Each named move below is a turn or a mirror, shown by a few rows before and after it. Which moves, in which order, take the first row of each later pair to the second? The first pair is answered.
zub (before => after):
[ 8  7  0 -3  4 -4  8  0 10  4 -5  0  0 14  7] => [ 9 15 -1 -7  5 -2  8  3 12  2  2  2  1 -3  6]
[ -2  -1   8   1  -4 -11 -25  -4   2   5  -1  13  25 -18 -13] => [  1 -12   9   8  -1 -15 -28  -3   1   8  -9  10  22   6 -12]
[-6 -5 -8  8 -3  3 -8 -4 -2 -9  1  9  2  4  6] => [-6 -3 -8  6 -3  6 -7 -2 -2 -9  3 10  4 -3  6]
reref (before => after):
[ -2  13  11  -5 -14  -8  -7  -8   2  -4   9  -6   9 -15  -2] => [ -4  10  -1  -4 -17  -8   5  -7   3  -1  12  -5   7 -18   3]
[-15 -17  18 -10 -13 -23   0 -15   8  15  -9   7   8   3 -10] => [-19 -20   5  -8 -16 -24  12 -16   9  18  -5   8   6   1  -6]
[ 14  20  -6 -28   0  10  11   8  -6 -13   1 -16  -8 -22   2] => [ 18  23   3 -28   2  10   1   7  -7 -16  -3 -18  -5 -19  -2]
[  1  22  19 -21   8  -7 -18   6   0 -10  -6   1   6 -16  18] => [ -6  15 -12 -20   1  -6  13   9   2   0   2   0  -1 -23  27]
beboz (before => after):
[ -7 -13 -18  18 -10 -12  13  -2   1   4   1   5   4   2  -1] => [-2 -9 -8  0  3 -1 10  2 -9 -7 -8 -2 -9 24  6]
[ -4   7  -6 -25  13  10   7   7 -11  -8  -8 -15 -19  26  18] => [-11  10 -26  -6  -9   1  17   3   5   7  15   0  -1 -34   7]
[  4  -4  -6 -13  11   6  15   0 -20  -4   0 -11 -23  40  17] => [ -3   9 -28 -13  -6   8  32  -2  -8   4  23   2 -13 -24  12]
Vaziz (before => after):
[ -4   3   2   3  -2  -2  -6  -3   7   3   3   5  11 -17   2] => [ -6  -2 -11   2  -1  -1   8   0   6   6   6   2   5 -11   8]
[-11 -10 -12  11  -8  -8   2   4  -3 -10  12   5  15 -33  -6] => [-14 -18 -27   7  -4  -6  21   8  -8 -10  10   0   2 -14   8]
[  4  -2  -3   6  -4 -28  -3   1   6 -18  -4   9   0 -22 -12] => [  0  -4 -17   3  -4 -26  12   3   5 -15  -1   7  -6 -19  -5]
[  5   2   2 -15  12  -4  -2   2   7   6   3   1  -4   6  -6] => [  6   5   4 -15  12  -4  -4   2   7   9   3   2  -1   1  -8]
gofi (before => after):
[ -4   5   0  -4 -26   9   3  -8  -3   0  22  24  -6 -41   4] => [  2  12  27 -10 -15  13 -23  -9  -7 -11  13  23  -4 -30  -3]
[ -8 -24 -11   9   3 -15  -8  17  -5   7   4 -13 -13  27  12] => [-11 -24 -21  19  -6 -20  -4  14   3  15  10  -8  -5   8   6]
[ -3  15  11  -4  -8  -2   3 -15 -24  -2 -14  -4  -7  10  -1] => [ -8  11  -3  -3 -12  -3  17 -13 -22   1 -11  -4 -10   7   3]
[  4   3  -7  12  -7  -4  -5   1   2  11   7   8   8 -10  -5] => [  7   5   8   6  -1  -1 -17   1   0   3   0   5   8   0  -8]
Pairs:
Between the rows of a pair lie two moves.
[ -1  -1  -5  10  -6  -8  -2  -3   5   8   4   6   9 -14  -5] => [  4   8  16  -6   7   1 -14   0  -4  -6  -5   2   2  -2  -5]	gofi then beboz
[  0   9 -12 -37  13  23  21  13 -13 -15   4  -4 -23   3  16] => [ -6  -4 -39  -8  -5   7  40   9   1   6  15   4 -11 -17  12]	zub then gofi
[ -6  -1 -23  -4  -5  11  15   7   4   4   8  -3  -4  -2   9] => [ -5  -7 -23   2  -6   7  12   5   5   9   3  -3  -3   8   8]	zub then beboz
[ 10  18  13  -6  12 -15 -18   0   0  -4  -1  -4 -12 -12 -11] => [  3  -2 -15   6   8 -20   9   2   1   8  -1  -9 -22  14   4]	reref then zub
[ -2   6 -18 -14   1  14  20  -1  -1  -3  10 -12 -10   1   1] => [  2   7  -7 -18   7  13  12  -1  -5  -8   4 -16 -11  14   1]	reref then gofi
[ 17 -11   0  30 -11 -14   4  -5   6   3   6   1  -1  19  10] => [ 17  16   2 -13   3  10  14   2  -4 -18  12  -2 -14  -3  19]	beboz then zub
[ -7   2  14  15   1 -17 -27  -6  -1  -4  -4   8   2 -13  -8] => [-10 -13  -3  28  -3 -23 -12  -6  -1   5  -9   4  -4   8   1]	Vaziz then zub
[  3  14   7  -5   1   1  -7   0   6  -4   9   6   8 -37  -9] => [  1 -17  -6  28  -6 -18   2  -2   9  14  -1   1  11   8  -5]	Vaziz then beboz
[  5  -6  16   6  -1  -5 -15  -6   1  -1 -11  -4   5  13  -9] => [ -3  -6 -18   3  -8  -2  19  -3   4   6   4   0  -2 -11   0]	reref then zub
[ -9   4  -8 -26   1  17  22   5   0  -9 -12   1  -5  35  11] => [ -6  25   5 -39   2  25   8   5   0 -17  -5   6   2  -2   3]	reref then zub
[ 10   1  20  12   1  -7 -24  -2   9  -6  -7   2  16 -22 -18] => [  2 -25 -20  27  -7 -12  16   0   8   9  -7  -3   2  10   2]	reref then zub
[  4   3  -1  -1   2   1  -3   8   4 -14   6   3  14 -28  -3] => [  1  -7 -17  -6   8   5  17  14  -2 -14   2  -4  -1   0  14]	Vaziz then Vaziz
[  3 -20 -11  20  -3 -14   5  -7   3  10  -2  -2  -1  23   6] => [ -2   0 -23   0  -5  -1  21  -3   3   5  13   2  -4 -22   9]	beboz then beboz
[  5 -12  12  19 -10 -13 -13  -2   2  12  -6   1   9  14 -12] => [  9   8  26  -7   2   3 -22   2  -4  -5  -6   0   2   2 -12]	zub then gofi
[ -1  -4   0   0  -8   8  -5  -1  16   8  -5   1  17  -1 -19] => [ -2   6  -1 -18  -1  19   0   3  11   0  -4  -2   7  -6 -12]	beboz then beboz
[  0  16   5   4  -2   4 -13 -28   7 -13   4   0   8 -15   3] => [ -4  -3 -19  16  -5  -1  10 -26   6  -2   2  -3   0  12  14]	zub then reref
[  4  11   7  20 -13  10  10 -10   5  -2  14  12   9 -10 -16] => [  9  20  14  -3   1  24  12  -3  -6 -17   9   4  -6   7  -7]	beboz then beboz
[  3  -3  14  12   5  -9 -20  -7  -2   0  -7   6   8  20  -6] => [  5   8  10 -14  15   6  -9  -1 -10 -13  -5   3  -8  20   5]	beboz then zub
[  0 -10   6  15   7  -7 -11 -15   8  21 -11 -17   6  16  -4] => [  2  -5  14   6  11  -3 -18 -14   5  16 -12 -19   5  18  -4]	Vaziz then gofi
[ 0 -2  7  3  2  3 -7 -3 -6 -1 -3 -3 -5 12 -3] => [ -2  -1   0  13  -6  -2  -4  -5  -2   6   4   4   2 -10  -8]	beboz then beboz
[  4  16 -10 -15  32  18  12   8 -12   3  11  -1   3 -13 -22] => [  4  -9 -13  25  17  -5   4   1  -1  24   6   3  19   4 -30]	beboz then zub
[ -1  -5 -10  -6  10   7  17   7 -11  -4  -5 -12  -9  25  10] => [  5  12  24  -7  11   4 -20   0  -7 -11  -6  -4   8  -2 -10]	beboz then reref
[-20   8 -10   7   2  -6   2  -3  11  -3  -7   6   2   1 -11] => [-20  14  -8  -5   7   1   6   0   7 -11  -7   3  -4   3  -6]	beboz then beboz
[ -6   0  -2   2   2  -2   7   3  -7  13 -11 -11  -6  28   8] => [ -3  22  14  -9   0   2 -11   0  -2   4   0  -2   5 -21  -7]	Vaziz then zub
[ -5   5  14  -6   1  12  -4   2 -15  -4 -20   3  -2  20   1] => [ -9  -4   2  18 -16  -2  -4  -4  -1  12 -12  13  15  -4 -11]	beboz then beboz
[  1 -14   1  40  -3  -5   7  -5   0   6 -13   5   0 -13  -9] => [  5  10  13   0  13  18   7   2  -9 -16  -9   2 -15 -28  -1]	beboz then zub
[ -6  24  -1 -10  -1  11 -11   7   7  -8  -4   9  -9 -33   1] => [ -7  -4 -14   4   2   5   2   8   1   1 -19  -3 -21  29  16]	Vaziz then zub
[ -4   2 -24 -12  -6   7  27   6   3  -1   0  -1  -7 -17   7] => [  0 -12  -9  -5   4   4  13   6  -3  -5 -16 -10 -10  31  10]	beboz then beboz
[  4   6  20   2  -2  -8 -27   5   1  -5  -6  -2   4   8 -14] => [ -6 -11 -17  11  -8 -11  11   8   0   7  -1  -4  -7  21   3]	reref then beboz
[  0 -11   4   8   2  -1  -6  -3   2   3  -8  -3   2  24   0] => [ -5  -3  -9   7  -8  -1   7  -4   8   7   7   5   8 -19  -3]	beboz then beboz
[  6  21  13 -32  12  19  -9   4  -4 -21  -5  -3  -6  -7   6] => [  8  16  28  -9   3   4 -33  -3   6 -14  -7   4  13 -13  -9]	beboz then gofi
[  4 -13  -4  22   7  -6  22  -2  -5  22  -8 -12  -6  38   3] => [  4  -7   8  38  -4 -18   2 -10   6  28  -3  -3  16   4 -14]	gofi then gofi
[-15   5 -15  -6  -6  -3  13  21   0   5   2   2  -2  -6   4] => [ -8   3  11  -2   2  -6 -16  17  -3  -1 -10  -2   2  18  -2]	zub then reref
[ -3 -14  17  12  -9  -1 -11 -17  -1   7 -10  -2   9  36  -1] => [-12 -14 -14  17 -24  -2  18 -16   8  18   8   6  12   0   2]	Vaziz then reref
[  3 -28 -29  -6   5  -7  18  -1   8   8   7   0   5  10  -3] => [ 10  -3   7 -19  12  -2 -18  -5   7  -7   8   6  17 -20 -20]	reref then zub
[ -9   9 -24 -18   5  17  16   5 -22 -23   1   6 -10   2  11] => [ -8   3  -1  19 -13  -6 -22  -7  -4  -9   1  17  25 -20 -20]	beboz then gofi
[ -6 -11 -13  15  -1   5  15   3   0   5  -4  -1  -6  22   5] => [ -4  -7  -1   6   7   9   7   5  -5  -2 -10  -5  -9  31   6]	gofi then beboz
[ -2   4   5  -6   3   0  -4   0   3  -6  -3  -8 -14  29  18] => [ -7  11 -16  -8  -6   2  13   1   8  -1  11   0 -12 -11  17]	reref then beboz
[  4  20  16 -23   7  17 -10   3  -5 -14   5  -1  -3 -15  -2] => [ -4  12 -12 -22   0  17  19   6  -2  -6  11  -1 -12 -17  10]	gofi then gofi
[ -2   1  -4   5  14  -4 -16   0 -18   3   6  -9  -3  12   1] => [ -2   9   0  -2  13  -2 -19   0 -18  -2   9  -6   0  -6  -2]	Vaziz then beboz
[ 19 -15  -9   1  13  -4  11  12  -7  16   0  -9  -8   2   8] => [ 21   0   1 -14  16   5   1  12  -7   7   3  -6  -8 -19   4]	reref then beboz
[ 14 -13 -13   8 -10   6  15   5   2   2  -5   6  -6  -6   7] => [ 19  -9   6  14 -12   1  -6   3   5   2  -6   9   4 -16  -5]	gofi then reref
[ -2  -4 -17 -14   8   8  19   5  -6  -4   1  -7 -20  13  10] => [ -5 -11 -25  13 -10  -8  17  -2   6  13  10   4   0 -13  -2]	zub then beboz
[-11 -17 -21  27  -7 -22  -7  -2  14  24  -1   6  13   4 -14] => [-17 -14 -40  14  -7 -13  16   1  11  20   5   5   0  -4  -2]	zub then Vaziz
[  4   5  21   8   7  -2 -22   4  -5  -7   8  -8  13 -20  -9] => [  7  -2  24  10  11  -5 -25   5  -7  -8   0 -12  10  -1  -5]	beboz then zub
[ 11  10  17 -20  16  -4 -22  12  -5 -10  -7   7   4 -13  -3] => [ 11  10  13 -27  22   0 -15  14  -9 -12  -8   4  -4  -3   3]	gofi then Vaziz
[-10  27  13   6   5  -8 -22  -1 -11  -9  -1   5   7 -35  -2] => [ -6  10  19   7  16  -9 -23   3 -21 -10 -19  -8  -7  23   9]	beboz then gofi
[ -2  -7  19 -17  24   7  -1  14 -23 -18  -1 -16 -11  39  18] => [ -8 -30  -4  11   8  -8  15  10 -14   2   3 -13  -5  47  18]	beboz then zub
[-10  -4  25  25   9   2 -35 -22  12   8  -7   7   5   9 -17] => [ -8   6  29  -5  26  19 -29 -15   0  -7 -12   0 -13  19  -6]	zub then gofi
[  5  19  13 -24   7  20 -18   8 -13 -25   0  -3   2 -27  -5] => [  4 -17   0   2   6   5  -7   8 -17 -12 -19 -14  -7  45   7]	Vaziz then zub
[ -6  15  -2  -8 -11   0  -5   2   8  -5  13   5  10 -43  -8] => [  3  -2  23  -3   7  -5 -28   3  -4 -11 -13  -9   3  31  -4]	gofi then zub
[ 14  25  21 -12   4   5 -21  -2   3 -19  10   7   8 -30 -18] => [  7  15 -19 -29   8  17  28   9  -6 -18  12  -1 -20  -7  11]	gofi then reref
[  1  10  10 -19   8   7 -11  -3  -5 -10   2  -8  -3   1  -6] => [ -6  10 -10 -17   1   8   7   0  -1  -4  10  -3  -3 -19  -2]	Vaziz then reref
[ 16   3  19 -39  21  30  -1  -2 -27 -36 -12   0  -7  36  -3] => [ 12   3   0 -43  17  35  21   2 -27 -36  -5   1 -13  27   6]	Vaziz then gofi
[-12   1 -22  -3 -14   0  22  -2   5   6   6   9  -3 -12   8] => [ -3  15  22 -13  -3   3 -20  -4   2  -8  -6   7   6 -10  -7]	reref then beboz
[ -1  14 -11 -20  15  10  17  14 -18   9   5  -9 -13  -5  11] => [ -5   7 -20  -9  10   6  25  14 -14  16   7  -8 -11  -6  11]	Vaziz then gofi
[ -7 -12 -13  17  -9 -13  10 -10  13   9  -3   0   9  11  -2] => [ -4  14  -5 -23   4  10  14  -1   3 -12   5  -1  -7 -15   4]	beboz then zub
[ -1 -13   7  14   4  -4 -23  -3  -3   1  -8  -6  -5  24  -8] => [  0   4  17 -11  12  10 -26   0  -9 -13  -4  -6 -12   5  -9]	Vaziz then beboz
[ -5 -23 -13  30 -11 -28   3 -11  21  22  -3   0  10   2   3] => [  7   0  33  -7  17  -7 -31  -8   4  -9 -18  -9  -4  23   2]	beboz then Vaziz
[  1  -5   8  20  -6 -11 -17 -11   2   9  -6   3  12  -2  -9] => [  6   1  19   2   8   0 -22  -8  -9  -5 -14  -5   2  16  -2]	zub then beboz
[ -7  -7  15  20  -6 -16 -16  -6  14   9   1   4  12   0 -11] => [ -5   0  30  -1   8  -5 -24  -3   4  -4  -5  -1   1  15  -7]	zub then gofi
[ -5 -12 -16  11  -1  -2  15   2   0   3  -2   0  -3   9   7] => [ -3   6  -4  -3   1   7   5   2   1  -6   6   5   0 -26   1]	Vaziz then zub
[  1   0 -21   0  -1   8  31  18  -1  -3   7 -13  -3  -7  20] => [ -2  -5 -21  17 -11  -2  25  14   8   7  10  -6  10 -18  10]	beboz then zub
[ -6 -17  -6  19   7 -11  -1  -5  -6   1 -11  -2   5  16  -9] => [ -5   4  -7 -15  18  10   9   1 -14 -15  -5  -6 -10  -1   1]	beboz then zub
[  4   7  10  11  -6  -3 -19  -3   6   3   1   8  12 -22 -16] => [  7  -8  10  10   5  -2 -13  -1  -3   2 -12  -4  -2  31  -4]	zub then gofi
[ -7   3 -20   0  -4   4  26   0   0  -2   4  11 -29 -10  10] => [  4   3  24   5   9  -1 -18  -4  -3 -11 -17   5 -22  22  -2]	zub then reref
